The rows below fall into families. The same turns and mirrors carry the whole set onto itself and the rows of a family onto each other. For each named row, which other rows are in its family? Write them in the order they are listed.
These 16 rows form 4 families of 4 rows each.
K_272: -7; -4; 25; -2; -11; 50; 15; 16; 29; 14; 9; -20; 35; 23; -27; 31; 25; -16; 48; 53; 42; -3; 4; -2; -15; -22; 17
K_126: -13; -8; -31; -6; 0; 37; 5; 14; 20; 6; 6; -36; -10; 49; 0; -35; -16; 24; 0; 52; -18; -8; 15; 1; 5; -3; 8
K_632: -25; -12; 49; 17; 8; -5; -38; 52; -4; 15; 5; -4; 4; 32; -15; -2; -15; 7; 9; -5; 25; 21; -1; -3; -11; -13; -15
K_86: 12; 5; 5; 21; 18; -14; 15; -38; -18; 16; 46; 4; -1; 24; 4; 20; 9; 39; 3; 15; 13; -4; 0; -5; 20; -25; 14
K_848: -16; -19; 30; 22; 0; 10; -50; 49; 7; 16; 2; 4; -7; 32; -19; -5; -23; -5; 15; 5; 23; 5; 18; -4; -2; -15; -24
K_165: -14; -7; -25; 12; -16; 25; 21; 5; 34; -11; -10; -27; -17; 49; 0; -19; -4; 22; 13; 65; -21; -24; 7; -4; 2; -16; 12
K_216: -11; 13; 47; 4; -1; 23; 16; 6; 38; 3; 8; -20; 32; 14; -32; 49; 14; -26; 45; 40; 26; -6; 9; -15; -12; -26; 12
K_955: -27; 16; 50; 4; -8; 33; 24; 30; 27; -2; 1; -27; 33; 13; -29; 38; 18; -17; 34; 31; 24; -7; -4; 1; -21; -26; 25
K_642: 4; -24; 35; 14; 11; 2; -39; 31; -8; 15; 8; -6; 22; 31; -26; -16; -35; -10; 17; -10; 25; 6; 9; -12; 1; -7; -20
K_28: -22; -5; -18; 17; -6; 18; 25; 19; 17; -10; -4; -30; -23; 54; 1; -33; 6; 40; 4; 43; -10; -23; 3; -2; 8; -8; 22
K_926: 10; 8; 8; 25; 27; -9; 11; -53; -5; -3; 32; 12; 3; 27; -3; 17; -23; 31; 1; 14; -2; 10; 5; -17; 4; -23; 4
K_765: -15; -16; 31; 19; -9; 3; -40; 47; 2; 12; -7; 3; 17; 22; -12; -17; -22; -1; 20; -10; 16; 6; -20; 5; -5; -24; -20
K_260: 5; 6; 19; 22; 21; -14; 34; -48; -16; -4; 27; -10; 3; 30; -9; 21; -8; 42; -3; 13; 5; 7; -2; -5; 6; -27; 23
K_809: -22; 24; 31; -16; -1; 33; 10; 18; 14; 1; 2; -21; 39; 20; -21; 42; 14; -17; 38; 41; 32; 17; -6; -18; -24; -26; 24
K_802: 24; 1; 14; 21; 17; -5; 24; -53; -2; 9; 40; 2; 35; 28; 2; 17; -5; 27; 3; 24; -3; -9; -6; -1; -4; -27; 3
K_485: -10; 4; -18; -4; -6; 16; 20; 5; 24; -4; -13; -55; -12; 52; -12; -28; 2; 27; 1; 40; -10; -31; 15; -2; 20; -18; 15

Same family as K_642: K_272, K_126, K_802
Same family as K_765: K_86, K_809, K_485

